In the rows, zero is written as 128.
Each named turn below is shown by a few rows before and after it. Which turns, in which order, take the first row of each later pair to the second? The first pair is answered.
j_752 (before -> after):
[121 144 155 136 118 118 126 151 181 140 156 123 106 102 104 119 124  97
 146 147 159 111 157 107 158 119 153 140 133 104 130 145 121 144 138 169
 145 152 164 105 118 178 164] -> [119 137 163 128 131 109 106 139 186 139 161 120 120 109 115 119 130  80
 136 140 154 122 152 108 174 138 159 139 123  99 118 166 115 136 117 151
 145 163 167 133 109 143 164]
[ 95  90 128  68 157 171 127 160 118 115 126 179  88 153 150 134 183  50
 114 152 122 164 118 152 116 101 109 136 120 167 158 130 113 128 133 132
 104 129 139 110 125 138 121] -> [ 96  88 131  68 165 166 119 152 121 115 126 177  96 157 153 134 183  46
 110 146 118 169 117 154 123 105 107 135 114 167 153 137 113 125 126 125
 103 130 142 120 123 125 121]
[134 130 134 136 139 119 120 141 124 112 119 106 130 128 121 143 125 140
 112 114 119 122 112 128 147 138 130 121 141 108 129 131 146 129 111 125
 132 122 123 131 137 115 138] -> [137 131 133 138 134 122 125 143 120 111 117 106 127 127 116 144 124 148
 117 118 121 117 112 128 143 130 129 121 143 105 128 123 146 131 116 132
 131 119 119 121 141 125 137]
[116 129 179 154 129 129  94 122 119 109 170  83 112 111 125 134 113 126
 117 129 121 117 142 121 171 151  95 131 130 116 141 144 177 129 106 129
 119 144 129 134 137  95 163] -> [116 129 179 155 128 131 103 120 111 107 166  81 109 113 122 137 110 138
 116 125 121 113 139 123 167 143  87 130 135 117 143 136 179 132 111 129
 119 136 117 125 143 103 159]
j_940 (before -> after):
[100 140 168 134 134 159 120 135 128 152 133  70 113 129 148 149 113 120
 150  88 114  97 104 142 157 181 104 129 107 135 144 143 136 142  79  87
 107 136 101 168  97 107 142] -> [113 154 158 130 104 159 130 176 164 173 136 105 103 127 145 128 129  71
 173 129 132 115 134 126 136 182 149 146 107 144 162 139 107 140 117 126
 117 153 147 153  87 163 142]
[130 122 152 124 158 123  83  87 124  96 135  92 136 136 140 131  95 143
 131  93 112 105 117 146 167 156 101 105 123  92 140 145 150 138  59 102
  90 113  95 167 152  53 154] -> [148 147 160 126 113 121  86 152 192 118 144 128 120 118 136 100 118  62
 167 155 137 121 163 117 154 170 163 125 115  92 166 154 125 140 109 170
 107 154 171 153 128 136 179]
[137  99 155 130  94 169 123 138 158 135 139 143 104 116 135 154  92 123
 157 136 143 107 109 159 136 118 167  88 145  94 145 134 142 163 112 116
 146 123 122 129 130 155 164] -> [140  95 131 123  90 170 132 137 147 148 130 165 106 128 135 151  96 127
 157 135 148 115 109 163 115 109 177  92 154 106 142 119 128 160 123 112
 145 114 118 116 135 160 141]
j_515 (before -> after):
[134 132  83 113 128 125 128 114 115 130 137 154 127 159  94 140 123 150
 147 137 136 134 122 135 109  97 127 117 146 136 135 100 101 104 141 126
 124 128 106 101 128 123  76] -> [129 128  94 121 137 125 125 102 111 121 137 135 128 152  95 146 114 168
 141 127 129 128 114 139 116  98 110 110 146 131 135 102 114 107 125 117
 119 122  92 109 132 107  84]
[112 121 145 156 121 124 125 118 121 104 121  98 127 128 113 124 114 161
 121 119 109 118 113 127 145 120 101 107 136 110 139 122 152 151 101 111
 120 106 107 128 139 123 146] -> [113 119 151 152 125 116 105 113 139 110 129  98 141 132 121 120 118 133
 115 123 109 133 118 125 159 142 116 111 123 106 130 146 146 141  89 107
 124 121 126 150 126 103 152]
[135 114 145 126 126 118 130 133 131 124 125 129 130 150 119 120 123 112
 137 112 120 137 145 113 121 124 131 135 141 118 110 135 130 134 124 122
 140 116 138 139 118 103 143] -> [136 117 142 124 121 120 133 137 132 126 123 137 128 152 119 116 124 109
 139 116 123 139 149 114 117 124 137 136 143 122 111 131 124 133 130 124
 143 118 144 135 118 112 141]

Between the rows of a pair lie two turns.
[128 113 111 120 135 124 129  95 111 133 130 137 152 149 129 119 126 134
 114 106 129 131 123 138 130 134 120 136 130 126 109 127 124 124 121 110
 143 120 121 136 125 115 106] -> [133 125 127 125 120 122 125 120 145 136 139 139 138 134 129 105 135  97
 127 132 132 133 144 126 138 145 138 141 125 123 124 133 122 125 132 139
 151 142 158 135 118 145 129]	j_940, j_940
[141 131 165 137  93 130 133 151 147 110 125  99 101 121 114 122 115 112
 153 147 132 119 137 137 137 125 113 125 130 116 142 129 142 146 139 176
 147 103 111 110 108 168 151] -> [146 124 134 118  86 130 141 156 142 131 118 142 111 141 121 115 124  99
 153 155 142 141 140 138 111 121 137 135 131 134 137 121 108 135 152 173
 150 104 118 107 106 173 117]	j_940, j_752
[120 126 105 110 127 126 126 101 123 138 128 140 138 141 136 135 132 117
 123 131 133 149 123 122 119 146 136 127 113 137 114 128 112 117 123 108
 112 122 133 135 118  93 107] -> [123 134 127 119 121 124 119 115 145 135 135 128 132 129 137 131 136  92
 126 144 132 147 132 115 134 160 144 126 109 131 122 140 118 122 124 125
 116 139 155 142 110 104 133]	j_940, j_940
[121 134 172 127 132 171 109 133 143  73 107  98 142 108 127 117 111 139
 170 136 106 134 138 103 142  68 100 158 102 147 117 157 128 155 130 128
 177  99 115 141 133 134 149] -> [124 135 158 122 123 175 122 143 141  80  99 113 136 111 125 113 115 139
 175 144 113 137 145 101 124  56 108 163 109 153 127 143 119 153 146 140
 178  95 119 124 138 157 140]	j_940, j_515
[126 129 114 147 136 135 130 125 159 139 141 132 133 168 111 123 151 122
 129 164 107 139 111 111 140 135 125 102 137 112 113 138 146  95  99 123
 129 118 139 160 146 116 178] -> [124 123  89 138 135 138 142 121 140 148 134 150 137 180 112 125 153 135
 128 158 112 146 106 116 118 120 128 105 141 122 108 125 134  91 107 113
 126 107 127 151 151 116 149]	j_940, j_940
[124 111 121 123 114 116  86 130 142 143 137 144 161 123 121 124 152 122
 143 124 110 144 130 131 130 168 181 120 133 110 134 138 130 123 120 120
 128 141 145 136 109  88 104] -> [126 111  98 119 104 123 103 137 131 151 128 162 157 131 119 122 152 134
 152 127 118 145 130 133 110 155 187 124 139 117 140 122 116 126 137 126
 126 134 140 118 115 108  88]	j_940, j_515
[125 147 122 136  97 111 134 168 138 135 110 123  85 110 124 137 128 105
 161 175 144 113 142 104 108 132 133 124 126 122 162  76 112 152 152 171
 129 103 153  84 139 178 103] -> [116 142 128 145 113 113 140 144 108 119 108  95  78 108 120 152 115 152
 152 149 131  93 123 115 116 116  97 113 135 115 157  66 135 157 131 152
 123  79 112  79 153 158 105]	j_515, j_940
[134 125 112 122 122 112 151 136 127 148 117 177 126 135 133 102 118  97
 145 133 150 153 136 133 116 114 156 137 136 144 135 119  92 124 166 141
 142 110 146  78 120 159  77] -> [119 111 117 120 154 105 133  89  98 131 115 151 146 144 142 121 106 133
 122  93 133 150 106 151 139 120 120 125 130 138 113 131 107 117 125  89
 131  95 108 111 125  84  68]	j_752, j_940
[129 108 112 113 140 122 135 130 115 125 117 147 152 150 135 127 133 127
 113 128 133 135 111 154 124 136 128 134 130 144 116 132 114 121 124  98
 120 126 127 139 125  98  88] -> [132 115 136 118 134 116 121 141 145 123 129 137 150 137 136 120 137  95
 118 144 133 133 125 146 141 154 137 136 118 134 124 151 121 122 123 113
 127 144 155 150 112 103 115]	j_940, j_515
[ 95 130 133 115 124 138 111 130 143 127 130 113 134 166  99 107 119 114
 108 109  92 134 148 152 132 141 127 146 136  90 131 148 121 113  96  95
 123 115 123 152 105 113 142] -> [ 97 140 144 123 114 142 114 144 160 126 132 110 125 154  97 100 121 102
 117 123  97 131 159 145 134 137 134 145 136  84 142 145 124 120 109 115
 126 123 137 141 105 140 158]	j_752, j_940
[123 196 105 129 140 145 159 184  91 196 122 165 115 172  87 146 165  89
 107 122 112 128  95 141  75  82 120 131 167 202 133  79 130  53 139 114
 177 114 189 102 170 191  81] -> [109 206 202 165 165 133 110 168 129 150 153  63 109 126  89 162 151  82
  95 113  79  87  96 132 165 124  73 110 147 156 137 128 202  71  86 119
 180 139 198 146 154 147 179]	j_940, j_940
[124 133 147 138 134 138 130 118 124 124 118 113 124 126 135 138 116 145
 123 108 121 130 120 128 130 134 101 122 112 107 128 131 157 138 122 131
 129 120 106 136 133 118 147] -> [124 134 152 134 135 135 122 120 134 123 121 111 127 123 138 136 116 136
 124 110 120 130 121 126 138 140 108 126 110 106 130 137 155 136 121 133
 131 126 115 141 128 113 153]	j_752, j_515
[139 134  96 112  92 162 150 160 143 131 118 164 110 152 106 113 145 131
 110 122 135 139 123 130  76 122 145 133 113 114 120 114 128 116 149 128
 113 133 147 110  98 162 115] -> [137 134 104 106 104 155 130 152 155 136 124 164 127 156 115 110 151 102
 100 120 130 150 121 127  92 148 156 136 102 114 111 139 121 106 133 114
 115 147 160 141  82 129 119]	j_752, j_752
[117 128 100 103 131 126 159  99  95 120 131 115 136 140 130 128 118 170
 109 106 129 142 126 141 113  94  96 122 141 131  99 100 120 124 116 103
 104 103 133 127 133  98  92] -> [115 140 156 125 132 124 142 109 128  98 147  67 121 107 128 131 114 155
 114 117 120 117 138 128 153 113  80 112 135 107 113 119 153 137 104 127
 110 121 154 137 124 107 154]	j_940, j_752
[122 136 117 101 140 119 107 119 115 139 116 123 141 157 123 143 130 138
 131 132 130 167 114 139 111 132 104 132 141 152 109 132 115 110 123 110
 127 127 116 127 116 122 120] -> [120 144 146 115 143 119  96 119 126 123 125  94 136 139 120 146 122 139
 133 129 119 150 118 135 134 138  89 129 135 136 112 142 138 123 114 119
 128 134 120 135 115 120 151]	j_752, j_940
[120  95 114 129 146  89 123  74 118 141 141 132 153 187 171 121 103 136
 146 118 101 100 127 142 177 127  80 112 118 147  69 130 119 108  94  93
 124 101  95 166 116  81 141] -> [135 115 130 139 108  90 127 131 181 158 154 153 134 167 164  96 122  65
 174 173 120 108 169 114 174 144 127 131 112 143  96 139 105 111 134 156
 144 139 162 154  98 153 177]	j_940, j_515
[128 119 105 116 148 112 112 110 118 138 131 152 150 144 152 126 146  95
 108 119 111 158 110 120 115 141 143 136 119 141 109 155 112 121  95  81
 116 128 130 162 124  81  91] -> [131 121  88 110 140 118 125 115 108 144 125 166 146 149 150 124 147 106
 113 116 115 161 111 123  95 130 148 140 125 148 109 139 103 119 107  86
 115 119 124 148 129  97  77]	j_515, j_752
[ 97 123 108 154 151 132 107 116  95 161 140 128 153  89 125 107 166 126
 155 134 110 143 134 131 124 142 133  83 158 123 123  81  69 119 128 104
 140  80 137 127 107 107 130] -> [101 131 129 159 148 129  96 128 117 157 147 115 147  75 123 102 166 106
 159 148 108 138 142 124 137 154 138  84 154 112 128  93  75 122 132 121
 143  95 159 133 101 115 155]	j_940, j_940
[113 125 138 145 140 127 138 122 113 131 132  94  97 109 123 133 112 162
 127 124 127  99 137 136 109 127 114 110 146 131 137 111 161 153 148 155
 112  91  96 119 185 184 145] -> [117 130 151 146 125 123 124 142 154 139 141 103  97 103 129 119 125 110
 135 150 132 111 156 122 121 151 143 119 133 128 146 133 153 154 155 174
 122 119 138 134 166 195 170]	j_515, j_940
[168 102 173 126 112 118  87 161 147 132 140 161 138 129 153 134 108  84
 152 179  99 152 120 116 127 151  87 182 146 135 144 161 128 117 153 155
 138 157 156 123 105  76 120] -> [166  91 136 111 118 122 102 146 116 142 127 187 146 154 154 138 106 108
 143 165 102 165 107 127 101 133  87 180 155 153 134 143 111 110 156 131
 131 135 130 112 114  65  77]	j_940, j_752
[169 136 118  97 124 134 128 142 124  84 129 161 125 163 130 122 122 105
 156 173 147 111 115 106 120  97  98 122 159 121 105 152 119 102 145 162
 147 126 109 127 129 151 143] -> [164 127 117  94 141 132 120 120 108  77 127 146 135 166 135 129 115 127
 144 153 136 105  97 115 128  98  79 112 158 120  95 154 129 100 124 136
 142 115  86 138 132 118 134]	j_940, j_515
[117 112  99  80 119 157 158 129 123 138 117 163 167 154 132 111 136 157
 157 171 154 143 136 113  97 106 133 136 109 134 131 123 126 132 176 121
 111 156 136 114 147 136 113] -> [109 113 143 100 139 155 144 105 112 106 123 102 161 132 128 132 119 192
 146 147 134 111 124 118 137 111  83 116 107 111 131 133 173 143 145 112
 104 149 112 127 154 103 152]	j_515, j_940
[ 79 104 180 120 148  90 100  83 125 115 120 129 183 142 113 131 140 108
 105  97 107 143 140 128 147 173 117 114  89 111  96 173  94 121  87  71
 129 156  95 179 127  31 130] -> [ 88 104 145 102 129  91 107 105 136 142 115 182 190 156 117 115 156  75
 116 120 123 176 155 126 113 172 163 128  89 131  99 167  54 107 117  83
 136 165 122 170 120  58  97]	j_515, j_940
[134 147 137 131 131 132 138 102 131 128 129 110 118 130 134 143 139 147
 127  99 132 130 143 144 132 148 105 122 136 123 128 125 156 115 115 129
 139 128 113 127 117 120 127] -> [138 149 137 124 127 127 129 109 148 138 130 127 128 134 137 136 148 118
 129 111 133 145 149 138 131 160 127 128 131 124 125 140 140 109 118 132
 145 143 135 141 108 116 125]	j_515, j_515
[125 114 123 110 130 104 103 112 149 162 141 143 157 139 157 108 126  62
 123 136 141 179 138 145 123 162 165 148 122 142 106 161 112 100 111 117
 136 148 163 180  83  71 121] -> [122 109 120 107 144 102  99  93 132 156 137 134 162 146 156 117 121  86
 112 118 134 171 123 154 126 157 148 143 121 142  97 159 119 101  98  97
 131 135 141 182  91  47 113]	j_940, j_940
[141 110 167 116 145 128 103 129 147 117 144  86 158 136 134 114 123 120
  99 152 148 129 160 123 139 152 147 137 111 132 114 179 145 119 127  93
 114 145 141 146 109 107 151] -> [145 104 117  97 135 135 129 134 120 139 130 133 162 163 133 109 130 134
 100 150 162 149 157 127  94 128 167 147 123 157 111 154 110 109 152  83
 108 127 130 122 119 124 100]	j_515, j_940
[124 123 103 115 136 133 120 129 133 141 126 161 147 130 132 123 145 101
 129 130 139 152 131 135 132 138 150 130 133 132 131 135 103 119 125 122
 123 136 137 135 125 112 107] -> [118 121 124 122 150 131 108 114 127 127 130 137 149 124 133 129 138 113
 121 118 128 144 123 137 150 143 130 122 127 123 126 143 119 121 108 109
 122 132 124 146 126  88 123]	j_752, j_940
[122 104 125 113 141 142 116 126 165 100 128 160 132 108 139 119 176  85
 156 135 132 191 108 148 109 150 191 114  78 139  68 157 129  87 130 120
 140 147 166 163 110  74 142] -> [116  93 102 105 155 149 129 101 123  99 119 162 139 123 138 132 168 131
 149 109 126 188  86 162  93 130 168 108  86 149  57 138 128  85 123  91
 132 119 125 155 125  51 115]	j_940, j_752
[140 106  88 134 114 132 136 162 132 148 128 157 123 122 124 125 139 127
 160 124 133 147 115 128 121 124 143 141 137 152 145 142 120 120 144 149
 140 140 133 115 143 154 117] -> [136 102  98 127 124 124 118 151 141 151 134 155 139 129 134 122 141 109
 152 123 131 154 112 130 137 142 151 142 126 150 135 163 116 115 125 136
 142 148 142 142 133 123 118]	j_752, j_752
[121 134 138 121 137 128 119 129 131 125 134 111 139 134 129 134 126 116
 120 113 131 138 127 135 156 139 134 128 120 119 105 147 127 130  99 122
 135 140 134 141 121 102 131] -> [130 140 119 120 115 135 141 151 137 140 132 139 130 136 123 123 132 106
 134 133 144 143 141 126 128 121 154 132 129 127 118 129 112 133 129 144
 140 140 147 118 124 147 120]	j_940, j_515
